Each row has a name. Each question is about the rows just above it.

j_71: [ 68 148 129 141 110 139 148 135 147  97 118 126 159 125  80  90 156 139
 106 122]
j_599: [165 140 127 129 123  62 145 112 149 139 124 131 129 117 182  79 122 150
 115 133]
j_730: [137 158  92 128 134  67 152 119 145 137 106 120 153 109 136 158 108 132
 119 134]
j_300: [211 130  94 144 149 107 113 126 118 141 114 136 120 160 236 123 141 220
 104 158]
j_755: [ 86 132  88 119 145 181  81 136  78 130 127 126 112 117 113 166 102 153
 107 136]
j_622: [146 127 117 126 153 162  83 125  88 167 135 113 118 121 150 174 118 108
 160 113]
j_56: [211 130  94 144 149 107 113 126 113 141 114 136 120 160 236 130 141 220
 104 158]
j_271: [137 158  92 128 134  67 152 119 145 137 106 120 153  78 159 117 128 170
  75 148]
j_734: [141 145 134 142  95 117 184 143 184  74 117 145 159 156 125  84 152 122
 109 130]
The value that j_755 holds more than once: -> [136]
Whose row is [211 130  94 144 149 107 113 126 113 141 114 136 120 160 236 130 141 220
 104 158]? -> j_56
Times [128] occurs in j_271: -> 2

j_275: [105  39  56  75  74]
j_304: [108 143 108 108 107]
j_731: [201 130 201 201 107]
[201 130 201 201 107] is in which row? -> j_731
Count of [74] in j_275: -> 1
The value that j_304 holds more than once: -> [108]
Count of [201] in j_731: -> 3
Whose row is [108 143 108 108 107]? -> j_304

j_433: [128 135 115 135 115 135 134 157 169 172 135 135 132 115 141]
j_86: [123 134 104 162 122 116 157 129 100 136 125 140 105 125 161]
j_222: [123 122 150 162 122 128 157 129 100 136 125 140 105 125 161]
j_406: [135  98 119 130  75 135  75 135 140  75  31 195 134 135 133]
j_852: [128 129 125 162 157 150 100 134 123 122 136 174 141 164 236]
What are the next 3 entries after [125 162 157 150 100 134 123 122]? -> [136 174 141]
Times [122] occurs in j_222: -> 2
Give the next 3 entries after [162 122 128 157 129 100 136]. -> [125 140 105]
How many times does j_433 hold [115]? -> 3
How many times does j_406 hold [135]? -> 4
Give the next 3 entries after [123 122 150 162 122 128 157 129 100 136 125]. -> [140 105 125]

j_806: [186 177 224 178  66  45 130 146  84 165 134 219 132  86 145 123 164 107
 116 145  98 114 173 161 121  80 116  98 145  85 112 139 132  64 120 224
 120 151 120 131 131 166 145  85  54 117  98 166 114 116 122  97 110 164
 176 168 195 102]
j_594: [100 178 208 208 124 108  94  90  77 155 101  45 181 111 128  84 128 157
 167  59 130 163 123 141 191 134  97 132  69  77  64 117  94  41 107  74
 161 149  98 154 197 173 133 116 121  77 156 109 118 127 136 101  69 159
 163 170 118 208]
j_399: [172 138 139 114 145 138 144 142  73 114 126 111 115 111 168 115 139 119
 137 162 141 127  71 169 171  84 125 151  98 117 119 142 126 135 101 105
 135 108 127 173 125 123 105 134 141 106 138 106  92 135 122 142 102 117
  76 107 127 118]
How many times does j_806 hold [224]? -> 2
Count of [127] in j_399: -> 3
Count of [77] in j_594: -> 3
How many times does j_806 hold [115]? -> 0
How many times does j_806 hold [144]? -> 0

j_427: [118  99 159 156 145 124  84  68 100  86 159 100 133  95 150 114 112  61
 157 105 107 130 126 131 131 136 136  92 176  72 129  91 157 118 113 168
 174  58 136 114 135 106 151 170 125 188 167 112  58 103 151 191 149 107
 130 138 130 194 114 237 113 132]
j_148: [162  67  81 100 131 113 173 109 174 168 186 156 106  50 144  78 156 158
 104 160  53  87 140 137  94 141 159  92 137 126 139 138  65 129 124  91
 131 164 123 159 135 120 107 120  85  94 176 174 102 188  67  93 156 152
 136  62 103 129  95 142  93  84]
j_763: [123 131 137 142 131 113  84  97 149  86 164 150 145  70 139 109 112 130
 134 123  87  95 147 124 117 101 151  60 107 126 146 132 131 125 189 112
 136 140 175 134  93  65 159 160  78 160 150 118  23 142 105 152 138 118
 141  94  67 168  63 201 138 106]
j_612: [123 115 137 142 131 113  84  93 137  86 170 150 141  60 142 104 117 116
 140 123  82  95 147 127 117 106 151  60 114 118 146 126 131 125 178 112
 141 128 169 134 104  65 159 165  78 160 159 118  23 142 105 161 142 118
 141  94  76 174  63 213 133 101]
j_441: [145  35  58  43 111  96 144 109 199 168 132 145 126  60 150 119 145  89
 104 123  73  95 174 111  85 116 182 125 130 134 156 126  39 148 102 105
 131 128 130 129 109 106  92 135  71 103 146 149  93 165 113 113 124 163
 134 100 139 136 101 154 128  93]
j_866: [133 147 148 156 128 141 114 101 100  98 148 133 130  90 137  99 145 144
 140 160  82 108 119 137 113 126 120  84 122 108 132 132 144 118 156 140
 131 140 143 134 114 113 144 150 112 150 142 118  76 134 113 142 134 135
 131 119 103 155 107 154 128 110]
j_370: [152  19  92  85 125  84 124  89 174 145 143 122 122  55 156 135 117  33
 146  86  87 113 168 118  99 141 182 125 176  79 156  91  78 141  91 119
 168  58 116 104 140  99 122 155 118 141 180 137  76 134 136 171 156 130
 136 100 148 174 101 225 108  97]
j_294: [137 147 159 170 131 135 124  97 100  98 159 139 122  80 137  88 145 158
 152 169  73 108 112 144 113 141 112  84 130 134 132 132 144 110 156 133
 136 140 130 139 130 120 144 145 125 150 159 125  76 142 105 152 149 130
 131 100  94 155 107 165 108 101]
The row with [123 115 137 142 131 113  84  93 137  86 170 150 141  60 142 104 117 116
 140 123  82  95 147 127 117 106 151  60 114 118 146 126 131 125 178 112
 141 128 169 134 104  65 159 165  78 160 159 118  23 142 105 161 142 118
 141  94  76 174  63 213 133 101] is -> j_612
Whose row is [162  67  81 100 131 113 173 109 174 168 186 156 106  50 144  78 156 158
 104 160  53  87 140 137  94 141 159  92 137 126 139 138  65 129 124  91
 131 164 123 159 135 120 107 120  85  94 176 174 102 188  67  93 156 152
 136  62 103 129  95 142  93  84]? -> j_148

j_163: [162 226 192  82 219 137 208  68]
j_35: [188 224 224 226 164 164 224 180]
j_113: [121 142 182  50 127  42 116 171]
j_413: [101 190 187 216 209 185 148  58]
j_402: [ 46 107 218 226  43  76 107  56]
j_611: [198  95 222  98 187  83  49 187]
j_645: [109 190 109 190 190 190 109 154]
j_692: [ 44  95 189 189 199  44 144 189]
j_519: [ 44  95 222  98 201 130  63 123]
Count of [224] in j_35: -> 3
Count of [189] in j_645: -> 0
The next 3 entries after [ 95 189 189]: -> [199  44 144]
The value that j_402 holds more than once: -> [107]
The value that j_611 holds more than once: -> [187]
How many times does j_692 hold [189]? -> 3
Count of [199] in j_611: -> 0

j_12: [138  80 159 163]
j_816: [138  80 220  80]
j_952: [ 90  69 185 154]
j_705: [165 153 114 163]
j_439: [212 210 114 126]
j_392: [113 180 134 113]
Whose row is [138  80 220  80]? -> j_816
Whose row is [113 180 134 113]? -> j_392
The value that j_392 holds more than once: -> [113]
How many times does j_816 hold [81]? -> 0
Repeated in j_816: -> [80]
Count of [112] in j_392: -> 0

j_43: [ 82 233  81  82 233  98 112]
j_843: [117 117 131 117 190  96 137]
j_228: [ 98 110 120 123 106 151 106]
What are the next 3 entries after [110 120 123]? -> [106 151 106]
Repeated in j_228: -> [106]
Times [233] occurs in j_43: -> 2
Which value appears more than once in j_843? -> [117]
Times [110] occurs in j_228: -> 1
Give the next 3 entries after [120 123]. -> [106 151 106]
Whose row is [ 82 233  81  82 233  98 112]? -> j_43

j_44: [ 70 113 105 111 149 101 147 165 157  41  79  82 124 141 132  92 148 100
 102 125 128  63  59  79  93 132  75  85 136  97  73  93  69  96  61  65
  69 131 128 129 119 133 100 149 172 138 186 108  94 154 124 106 125  99]
j_695: [136 204 197 186 152 141 151 157 186 146 111 193 131 181 163 196 184 103
 193 123 168 154 140 143 133 182 133 147 188 139 117 107 162 153 180 172
 132 190 129 153 228 159 121 186 138 149 108 172  79 158 146 194 193 179]
j_758: [136  86  97  84  64 122  73  29  34 164 139 159 120  65  79  96  56 148
 119 120  86 158 153 145 134  72 151 137  37 123 147 147 161 143 159 148
 148  38  91  82  45  88 145  61 150 139 149 104 155  65 111 108  99 108]
What are the next 3 entries after [186 138 149 108 172]? -> [ 79 158 146]
The next 3 entries after [ 79 158 146]: -> [194 193 179]
Times [193] occurs in j_695: -> 3
Times [150] occurs in j_758: -> 1
The next 3 entries after [ 59  79  93 132  75]: -> [ 85 136  97]
Whose row is [136 204 197 186 152 141 151 157 186 146 111 193 131 181 163 196 184 103
 193 123 168 154 140 143 133 182 133 147 188 139 117 107 162 153 180 172
 132 190 129 153 228 159 121 186 138 149 108 172  79 158 146 194 193 179]? -> j_695

j_822: [163 162  51 153 155  27 132  81 180  83 115  60 122 133 170 136 124 134
 162 170]
j_303: [136 162  51 153 155  27 132  81 180  83 124  60 136 133 124 136 124 134
 136 124]
j_350: [147 148  81 144 145  68 131  97 159 103 119  88 121 137 153 136 124 134
 143 124]
j_903: [165 151  54 144  54  54 131  89 167  54 117  65 123 135 165 134 120 161
 149 116]
j_839: [156 148  96 134 149  85 131 113 152 113 117  97 134 133 153 136 124 131
 149 125]
Times [162] occurs in j_822: -> 2
What are the next 3 entries after [ 60 122 133 170]? -> [136 124 134]
Times [135] occurs in j_303: -> 0
Which value appears more than once in j_350? -> [124]
Count of [134] in j_839: -> 2

j_697: [134 161 203 189 141 161 134 134 123 134 118 161 135 124 134]
j_424: [128 117 117 116 130 117 185 136 135 127 130 185 221 185 175]
j_216: [116 130 133 116 130 126 115 136 135 127 130 144 126 155 156]
Whose row is [128 117 117 116 130 117 185 136 135 127 130 185 221 185 175]? -> j_424
Times [117] occurs in j_424: -> 3
Whose row is [134 161 203 189 141 161 134 134 123 134 118 161 135 124 134]? -> j_697
Give the next 3 entries after [130 133]. -> [116 130 126]
How many times does j_697 hold [134]? -> 5
The next 3 entries after [130 185]: -> [221 185 175]
What are the next 3 entries after [116 130 117 185 136 135 127 130 185]? -> [221 185 175]

j_985: [147  85  41  56  85 144  35]
j_808: [130  86  41  56 150 144  35]
j_136: [156 147 147 132 156 147 147]
j_929: [147 146 132  56 146 131 131]
Times [147] occurs in j_136: -> 4
The row with [156 147 147 132 156 147 147] is -> j_136
Repeated in j_985: -> [85]
How many times does j_929 hold [131]? -> 2
The next 3 entries after [147 132]: -> [156 147 147]
Count of [35] in j_985: -> 1

j_329: [161 132 127 125 113 129 107]
j_408: [214 141  75  87  79 121  78]
j_760: [127 143 132 134 132 146 149]
j_63: [133 132 125 127 127 123 127]
j_749: [127 131 130 131 126 127 124]
j_39: [123 137 149 147 143 137 141]
j_92: [134 139 140 139 138 138 138]
Times [132] occurs in j_760: -> 2
The value that j_760 holds more than once: -> [132]
What are the next 3 entries after [132 125 127]? -> [127 123 127]
How many times does j_63 hold [127]? -> 3

j_241: [ 74  94 148 115  98 143  25 134]
j_103: [176 135 113 125 103 156  25  87]
j_536: [ 71 115 147 131 151 103  25 170]
j_348: [156 127 122 122  99 154  94  94]
j_971: [ 73  94 150 117  99 141  25 133]
j_854: [ 25 134 112 123 101 155  25  87]
j_791: [109 144 182 144 182  85  25 173]
j_453: [ 58 100 153 123 130 116  25 162]
j_124: [ 71 108 147 125 133 116  25 158]
j_144: [129 107 132 114  74 169  25  92]
j_860: [ 26 135 113 125  81 161  25 102]
How many times does j_791 hold [25]? -> 1
The value that j_854 holds more than once: -> [25]
Whose row is [ 58 100 153 123 130 116  25 162]? -> j_453
[ 74  94 148 115  98 143  25 134] is in which row? -> j_241
The next 3 entries after [109 144 182]: -> [144 182  85]

j_907: [123 145 116 119 122 139 134 170  49 147 147 125 139 141 128 141 125]
j_322: [119 121 103  59 125 122 123 117 102 134 157 141 126 129 125 126 130]
j_432: [128 121 152 117 130 158 160 158 125 150 116 107 125 102 126 131 125]
j_927: [138 145 116 119 128 139 139 139  49 147 147 139 139 141 128 141 125]
j_335: [119 121 103  59 125 125 123 117 102 134 157 141 126 129 114 126 130]
Whose row is [119 121 103  59 125 125 123 117 102 134 157 141 126 129 114 126 130]? -> j_335
Times [140] occurs in j_927: -> 0

j_820: [122 154  71 113 105 151 184 134 140 122 154 151 141 130 141 151 140 128
 116 168  58 107  57 184 160  79 118 106 119 121 138 150 159 142 135 184
 120 120  93 143 116 101 160  70 143 176 135 150 141 107 106 150 121  58]
j_449: [144 155 124 155 123 116 132 157 163 170 137 175 112 114 101  78 106 125
 126  48 126  84 127 136 146 142 114 104 145 201 141 124 165 127 145 126
 138  90 119 100 160 163  95  95  83 168 122 117 120 160 146 165 158 122]
j_830: [111  91 121 137 144 143 149 155 141 174 138 181 100 115  97  75 119 126
 155  57 130  95 117 133 168 119 105  72 137 200 149 115 156 144 134 136
 124 115 124 115 161 160 114 103  97 164 152 127 125 152 152 161 151 115]
j_566: [122 154  71 113 105 146  99 134 140 122 154 151  57 130 141 151 140 128
 116 168 135 107  57 184 160  79 118 106 119 121 138 150 159 142 135  91
 109 120  93 143 116 101 160  70 143 176 135 150 141 107 106 150 121  58]
j_192: [172 156 163 130 194 110 109 121 146 158 150 145 155 124 155 123 116 107
 167 135 111 108 109 135 121 103 107  88 146 162 100 148 116 111  96 149
 143 126 157 148 126  98 126  82  87 121 151  97 163  63 138 103  89  84]
j_748: [172 156 163 130 194 110 109 121 146 158 150 145 155 124 155 123 116 107
 167 135 111 108 109 135 121 103 107  88 146 162 100 148 116 111  96 149
  79 158 161  79 104 135 159 115 178 145 119 144 140 127 146 156 209 125]
Times [116] occurs in j_748: -> 2
Whose row is [172 156 163 130 194 110 109 121 146 158 150 145 155 124 155 123 116 107
 167 135 111 108 109 135 121 103 107  88 146 162 100 148 116 111  96 149
 143 126 157 148 126  98 126  82  87 121 151  97 163  63 138 103  89  84]? -> j_192
Which row holds [144 155 124 155 123 116 132 157 163 170 137 175 112 114 101  78 106 125
 126  48 126  84 127 136 146 142 114 104 145 201 141 124 165 127 145 126
 138  90 119 100 160 163  95  95  83 168 122 117 120 160 146 165 158 122]? -> j_449
Times [58] occurs in j_820: -> 2
How many times does j_748 hold [171]? -> 0
Give the next 3 entries after [151 141 130 141 151 140 128]. -> [116 168  58]

j_683: [145 145 130 145  47]
j_354: [134 124 170 114 170]
j_55: [141 115 141 141 141]
Which value appears more than once in j_683? -> [145]
Whose row is [145 145 130 145  47]? -> j_683
The value that j_55 holds more than once: -> [141]
Which value appears more than once in j_354? -> [170]
[134 124 170 114 170] is in which row? -> j_354

j_102: [125 124 219 143 115 142 131  83 111 123 139 154 128]
j_652: [120 126 128 127 135 118 122 144 154 134 135 104 135]
j_214: [128 129 130 132 128 129 127 130 125 125 126 130 130]
The next 3 entries after [120 126 128 127 135]: -> [118 122 144]
Which row holds [120 126 128 127 135 118 122 144 154 134 135 104 135]? -> j_652
Which value appears more than once in j_652? -> [135]
The next 3 entries after [130 132 128]: -> [129 127 130]

j_917: [142 126 132 126 121 132 124 142 134 123 145 126 139 128 122 135 126 124
 137 136]
j_674: [162 128 126 118 110 142 116 164 146 117 166 119 141 153 109 129 118 118
 156 135]
j_280: [119 112 139 120 138 121 110 131 148 167 143 152 146 148 132 140 155 128
 144 134]
j_176: [167 203  82 148 126 187 182 139 131  50 114  72  66 124 187  72  60 161
 140 102]
j_306: [ 98 147  96 168 172 129 169 168 127 168  96  96 125 146 171 140 160 161
 113  96]
j_516: [154 122 132 121 112 135 117 155 139 118 157 122 145 127 114 136 123 117
 146 137]
j_958: [126 144 104 138 154 153 110 144 190 184 144 145 109 185 190  97 144 149
 144 106]
j_484: [151 141 164 168 118 130 173 126  81  75 112 120 155  84 148 171 116 131
  81 164]
j_435: [141 143 126 133 138 145 135 141 148 136 141 132 128 145 132 125 131 140
 149 130]
Times [168] occurs in j_306: -> 3
How many times does j_958 hold [144]? -> 5
Count of [154] in j_958: -> 1
Times [139] occurs in j_176: -> 1

j_767: [144 174 153 164 144 204 126 155  55 184 122 144 187  64  98  80 153 204
 116  91 159 144 135  93 106  82 117  78 177 165 152]
j_362: [102  73 161 121 124 137 171 177 168 109 170  76  80 222 158 129 160 125
 128 197 104 106 126 111 170 153  97 180 180  91 135]
j_357: [128 133 112 168 118 137 145  89 124 137 145 161 138 108  68 125 121 166
 170  65 161 155 111  75 105 142  68 113  68 127 127]
j_506: [100  61 171  62 116 144 142 162 151  92 117  93  82 209 163  96 157 175
  28 173  56 157 143 125 185 175  92  89 219 124  97]
How many times does j_357 hold [145]? -> 2
Which row holds [128 133 112 168 118 137 145  89 124 137 145 161 138 108  68 125 121 166
 170  65 161 155 111  75 105 142  68 113  68 127 127]? -> j_357

j_736: [137  99  99  99  99 136]
j_22: [126 202  87 137 101 103]
j_634: [116 152 127  99 153 136]
j_412: [107 130 131 118 123 118]
Count of [99] in j_736: -> 4
The value that j_412 holds more than once: -> [118]
The value that j_736 holds more than once: -> [99]
How many times does j_736 hold [136]? -> 1

j_252: [115 141 141  91 128 111 136  98 107 158 125 149 141 154  89 111  91 144
 200 111 179 111 119 160 113 141 177 141 107]
j_246: [119 119 134 138 124 106 143 112 140 170 131 137 131 139  99  88 124 148
 176 114 169 129 121 160 134 137 149 152 146]
j_733: [119 119 134 138 124 106 143 112 140 138 124 137 131 139  99  88 124 148
 176 114 169 129 121 160 134 137 149 112 146]
Whose row is [119 119 134 138 124 106 143 112 140 170 131 137 131 139  99  88 124 148
 176 114 169 129 121 160 134 137 149 152 146]? -> j_246
The row with [119 119 134 138 124 106 143 112 140 138 124 137 131 139  99  88 124 148
 176 114 169 129 121 160 134 137 149 112 146] is -> j_733
Count of [111] in j_252: -> 4

